Each row is where one point has got to under a steady rotation. How many ticks took it there?
The counts run from 0 to 464.
94, 107, 62, 87, 95, 87, 98, 82, 87, 104, 92, 89, 98, 87, 110, 112, 88, 111, 86, 80, 88, 146, 89, 93, 97, 102, 92, 122, 110, 74, 79, 123, 82, 105, 102, 94, 88, 100, 79, 109, 99, 76, 86, 116, 79, 82, 68, 94, 86, 99, 93, 125, 92 : 266
86, 116, 80, 85, 90, 96, 100, 82, 82, 101, 81, 106, 99, 108, 116, 108, 90, 108, 86, 90, 87, 127, 103, 92, 99, 98, 106, 112, 107, 75, 100, 128, 93, 89, 104, 107, 120, 70, 64, 128, 94, 71, 103, 120, 94, 72, 69, 108, 99, 104, 94, 99, 77 : 89
101, 113, 60, 99, 109, 70, 103, 98, 82, 89, 91, 99, 75, 104, 139, 109, 100, 106, 93, 88, 101, 125, 91, 84, 97, 110, 101, 111, 103, 57, 94, 104, 102, 94, 126, 96, 125, 100, 84, 97, 95, 92, 105, 129, 92, 73, 87, 102, 103, 98, 88, 111, 98 : 393
96, 92, 61, 100, 101, 56, 113, 93, 79, 100, 98, 99, 77, 92, 143, 102, 98, 103, 92, 90, 97, 127, 88, 76, 89, 106, 95, 107, 110, 83, 88, 108, 101, 94, 121, 96, 123, 102, 94, 97, 102, 93, 113, 127, 92, 71, 92, 105, 105, 91, 87, 95, 85 : 404
75, 109, 62, 94, 114, 86, 107, 75, 79, 120, 105, 104, 77, 81, 144, 116, 95, 105, 91, 96, 88, 120, 96, 83, 100, 96, 98, 120, 115, 77, 85, 123, 93, 111, 122, 90, 110, 105, 87, 96, 119, 70, 107, 117, 88, 93, 75, 104, 103, 98, 92, 108, 94 : 373
85, 105, 62, 94, 99, 74, 94, 101, 90, 96, 92, 102, 96, 89, 117, 117, 102, 109, 102, 94, 84, 143, 96, 89, 92, 95, 94, 106, 110, 66, 77, 122, 85, 108, 103, 95, 119, 95, 74, 114, 99, 83, 84, 111, 90, 86, 61, 96, 77, 105, 87, 101, 79 : 79
95, 108, 83, 97, 99, 89, 95, 89, 77, 101, 93, 109, 101, 115, 116, 99, 95, 106, 80, 74, 92, 129, 82, 67, 96, 88, 109, 119, 109, 79, 106, 122, 94, 98, 116, 109, 91, 90, 68, 115, 78, 84, 102, 118, 98, 52, 86, 103, 103, 98, 93, 109, 76 : 47
87, 107, 74, 85, 80, 86, 101, 89, 76, 112, 88, 96, 85, 79, 111, 98, 88, 101, 82, 83, 81, 133, 94, 88, 92, 84, 87, 122, 105, 87, 66, 127, 83, 104, 102, 103, 95, 88, 82, 100, 114, 65, 100, 123, 91, 81, 75, 105, 92, 87, 97, 107, 77 : 453
94, 116, 55, 96, 96, 83, 106, 95, 87, 100, 92, 101, 87, 96, 117, 113, 97, 106, 96, 72, 98, 141, 95, 81, 93, 95, 98, 124, 105, 66, 85, 125, 108, 105, 123, 111, 94, 112, 95, 109, 121, 92, 114, 109, 82, 67, 88, 104, 95, 87, 83, 119, 84 : 396
90, 95, 74, 106, 94, 70, 111, 104, 77, 127, 97, 109, 93, 99, 136, 107, 114, 112, 93, 107, 79, 121, 82, 75, 74, 89, 100, 112, 121, 84, 77, 107, 89, 122, 123, 93, 109, 98, 89, 94, 106, 80, 101, 116, 85, 77, 78, 96, 99, 104, 101, 106, 72 : 331
92, 114, 58, 92, 106, 81, 125, 98, 61, 104, 89, 100, 101, 87, 97, 97, 97, 97, 94, 92, 83, 119, 92, 88, 103, 84, 97, 135, 109, 68, 105, 123, 82, 90, 120, 87, 104, 101, 72, 112, 105, 67, 93, 122, 109, 87, 85, 104, 104, 102, 93, 106, 86 : 176
85, 123, 64, 94, 101, 71, 113, 98, 54, 113, 91, 101, 85, 94, 124, 80, 100, 93, 86, 91, 89, 115, 96, 94, 94, 99, 86, 126, 105, 73, 88, 120, 94, 91, 131, 102, 103, 117, 100, 90, 112, 72, 103, 124, 104, 79, 86, 109, 110, 100, 97, 113, 100 : 19
89, 106, 75, 96, 85, 96, 107, 95, 85, 123, 88, 104, 96, 109, 118, 103, 108, 116, 83, 83, 77, 133, 80, 81, 76, 83, 100, 121, 116, 83, 84, 139, 94, 129, 112, 100, 93, 97, 91, 108, 106, 85, 110, 102, 91, 69, 84, 99, 95, 87, 92, 122, 83 : 239
96, 113, 66, 107, 101, 60, 93, 108, 64, 104, 95, 102, 89, 100, 126, 95, 100, 100, 93, 92, 98, 132, 93, 74, 86, 113, 88, 113, 100, 65, 84, 92, 103, 78, 118, 110, 109, 106, 86, 102, 102, 88, 92, 125, 92, 66, 84, 107, 107, 109, 90, 97, 79 : 309
97, 90, 56, 93, 84, 64, 113, 88, 81, 117, 95, 106, 96, 95, 110, 103, 107, 99, 86, 84, 97, 140, 84, 74, 92, 94, 95, 119, 109, 79, 80, 129, 100, 107, 117, 107, 94, 103, 100, 110, 107, 81, 101, 112, 89, 75, 99, 108, 95, 86, 83, 112, 74 : 411
101, 98, 57, 95, 95, 60, 128, 97, 64, 94, 86, 101, 88, 104, 121, 91, 100, 99, 82, 92, 100, 126, 89, 80, 96, 102, 103, 113, 112, 79, 105, 123, 100, 88, 122, 93, 121, 95, 92, 110, 95, 89, 116, 127, 102, 68, 104, 111, 106, 85, 87, 105, 94 : 405
85, 115, 68, 107, 102, 80, 110, 90, 95, 113, 91, 108, 97, 89, 128, 117, 94, 108, 105, 100, 76, 118, 106, 88, 103, 82, 117, 104, 119, 78, 96, 127, 95, 116, 129, 91, 124, 86, 79, 110, 96, 65, 117, 124, 89, 77, 69, 109, 93, 107, 97, 89, 90 : 185
85, 113, 67, 107, 104, 81, 92, 95, 91, 104, 96, 87, 91, 86, 129, 113, 92, 129, 100, 82, 71, 145, 99, 92, 92, 103, 94, 111, 108, 83, 81, 126, 87, 103, 106, 90, 103, 98, 83, 109, 93, 83, 90, 115, 88, 76, 63, 94, 80, 101, 88, 107, 101 : 262
73, 115, 76, 107, 99, 74, 84, 96, 84, 108, 95, 114, 89, 111, 141, 99, 108, 103, 96, 81, 84, 135, 96, 79, 83, 106, 90, 100, 110, 79, 81, 126, 99, 103, 108, 114, 105, 107, 93, 114, 103, 89, 98, 102, 78, 63, 68, 106, 93, 105, 85, 100, 84 : 220
91, 97, 59, 84, 96, 79, 122, 83, 68, 105, 95, 90, 77, 80, 125, 103, 93, 111, 81, 85, 85, 127, 84, 87, 83, 95, 91, 124, 108, 90, 80, 126, 80, 96, 106, 78, 110, 94, 86, 96, 107, 80, 110, 126, 102, 89, 82, 104, 99, 86, 90, 113, 94 : 259
95, 116, 74, 94, 99, 87, 101, 109, 64, 96, 92, 96, 86, 108, 126, 96, 100, 120, 88, 73, 84, 132, 81, 84, 75, 101, 77, 125, 102, 74, 88, 118, 93, 89, 102, 110, 92, 107, 73, 101, 101, 108, 99, 110, 98, 62, 78, 100, 110, 95, 89, 108, 81 : 141
95, 112, 78, 98, 99, 91, 97, 99, 67, 104, 86, 96, 91, 119, 132, 95, 103, 123, 80, 93, 82, 130, 79, 70, 77, 101, 109, 126, 109, 71, 100, 99, 90, 98, 113, 103, 108, 85, 71, 112, 80, 82, 93, 125, 96, 70, 86, 92, 105, 111, 96, 122, 88 : 241
90, 121, 67, 93, 108, 79, 104, 106, 75, 80, 87, 103, 93, 92, 108, 110, 93, 105, 103, 82, 82, 126, 95, 96, 91, 96, 88, 119, 104, 60, 88, 111, 94, 89, 112, 103, 114, 105, 66, 111, 114, 87, 98, 115, 95, 82, 60, 98, 94, 103, 93, 99, 84 : 183
85, 117, 66, 95, 102, 87, 123, 92, 60, 108, 97, 108, 85, 90, 120, 103, 97, 98, 91, 94, 94, 111, 98, 87, 95, 88, 104, 132, 101, 74, 96, 113, 93, 90, 129, 101, 123, 97, 74, 108, 121, 74, 119, 120, 105, 80, 84, 113, 112, 94, 98, 95, 83 : 191
91, 107, 77, 100, 94, 85, 116, 99, 73, 103, 88, 108, 104, 109, 112, 97, 95, 113, 87, 69, 80, 129, 90, 74, 91, 80, 104, 112, 117, 95, 108, 146, 91, 108, 121, 99, 104, 93, 80, 115, 85, 91, 122, 116, 109, 55, 88, 109, 103, 85, 87, 99, 92 : 51
94, 107, 69, 89, 86, 86, 115, 74, 85, 116, 84, 96, 104, 88, 106, 102, 87, 114, 83, 84, 77, 133, 89, 93, 104, 83, 106, 119, 114, 88, 96, 140, 81, 109, 113, 89, 92, 84, 83, 114, 93, 62, 103, 125, 91, 74, 82, 99, 86, 95, 93, 112, 100 : 265
83, 94, 63, 98, 106, 78, 129, 90, 70, 103, 104, 103, 83, 90, 131, 110, 103, 108, 99, 101, 83, 115, 89, 84, 82, 89, 94, 120, 113, 86, 90, 123, 82, 93, 115, 82, 126, 92, 76, 110, 117, 82, 106, 120, 105, 92, 70, 100, 100, 91, 88, 101, 89 : 76
85, 112, 67, 91, 99, 80, 110, 73, 86, 112, 86, 108, 91, 98, 132, 105, 89, 102, 87, 95, 79, 121, 98, 92, 106, 90, 109, 105, 119, 86, 101, 137, 86, 115, 121, 85, 113, 87, 89, 103, 87, 54, 108, 126, 92, 83, 79, 98, 91, 99, 96, 107, 108 : 368
90, 114, 63, 113, 99, 62, 91, 108, 91, 115, 87, 103, 94, 89, 126, 105, 102, 106, 104, 91, 88, 142, 106, 77, 97, 100, 101, 107, 110, 66, 77, 108, 108, 105, 125, 112, 110, 106, 96, 99, 101, 80, 100, 115, 83, 66, 79, 107, 93, 109, 88, 102, 83 : 304
89, 116, 84, 97, 95, 105, 111, 103, 67, 102, 83, 94, 95, 118, 119, 95, 94, 123, 85, 79, 79, 132, 89, 81, 73, 95, 101, 126, 106, 91, 99, 126, 88, 91, 103, 103, 101, 87, 70, 123, 93, 92, 105, 114, 104, 59, 83, 95, 105, 95, 90, 112, 89 : 245
71, 122, 76, 107, 116, 91, 91, 77, 88, 126, 100, 102, 98, 98, 137, 110, 91, 117, 101, 89, 78, 129, 105, 88, 107, 95, 113, 112, 115, 79, 99, 126, 90, 104, 121, 99, 105, 95, 82, 109, 98, 66, 98, 120, 86, 75, 67, 103, 98, 116, 95, 105, 101 : 372
93, 103, 75, 102, 102, 89, 119, 86, 75, 120, 92, 88, 93, 98, 128, 97, 97, 125, 79, 99, 83, 129, 90, 81, 88, 92, 116, 113, 111, 95, 99, 120, 83, 110, 121, 85, 112, 80, 83, 106, 74, 67, 100, 134, 102, 73, 94, 97, 106, 99, 100, 115, 102 : 253
91, 102, 64, 85, 93, 91, 110, 85, 89, 105, 91, 105, 98, 93, 106, 118, 98, 101, 97, 98, 89, 132, 91, 86, 85, 86, 97, 125, 110, 68, 75, 121, 88, 107, 108, 98, 103, 90, 72, 119, 122, 75, 98, 109, 84, 85, 66, 98, 88, 93, 92, 110, 68 : 83
88, 107, 67, 87, 86, 72, 101, 97, 79, 103, 78, 107, 96, 113, 115, 99, 106, 95, 90, 87, 83, 136, 83, 85, 82, 101, 87, 113, 114, 69, 78, 131, 97, 115, 107, 105, 97, 106, 100, 106, 105, 85, 92, 104, 81, 73, 81, 97, 88, 87, 85, 119, 82 : 224
88, 119, 66, 92, 80, 79, 97, 88, 82, 116, 70, 103, 100, 94, 110, 98, 95, 99, 88, 84, 92, 142, 99, 89, 103, 100, 95, 109, 107, 69, 82, 132, 101, 110, 114, 117, 97, 92, 103, 110, 104, 64, 98, 109, 87, 72, 88, 108, 92, 95, 88, 117, 88 : 109
80, 126, 71, 111, 104, 87, 103, 98, 66, 111, 88, 96, 88, 106, 136, 85, 102, 112, 90, 96, 95, 131, 102, 91, 89, 120, 103, 123, 98, 70, 92, 99, 103, 80, 122, 116, 115, 93, 91, 109, 110, 73, 99, 120, 92, 68, 80, 100, 111, 112, 90, 109, 98 : 111
90, 114, 78, 109, 109, 76, 116, 107, 69, 103, 92, 109, 90, 118, 137, 97, 102, 110, 91, 86, 79, 117, 87, 79, 88, 91, 102, 110, 116, 78, 118, 125, 97, 103, 132, 94, 115, 100, 87, 96, 84, 92, 119, 123, 94, 59, 87, 108, 109, 102, 91, 97, 103 : 39
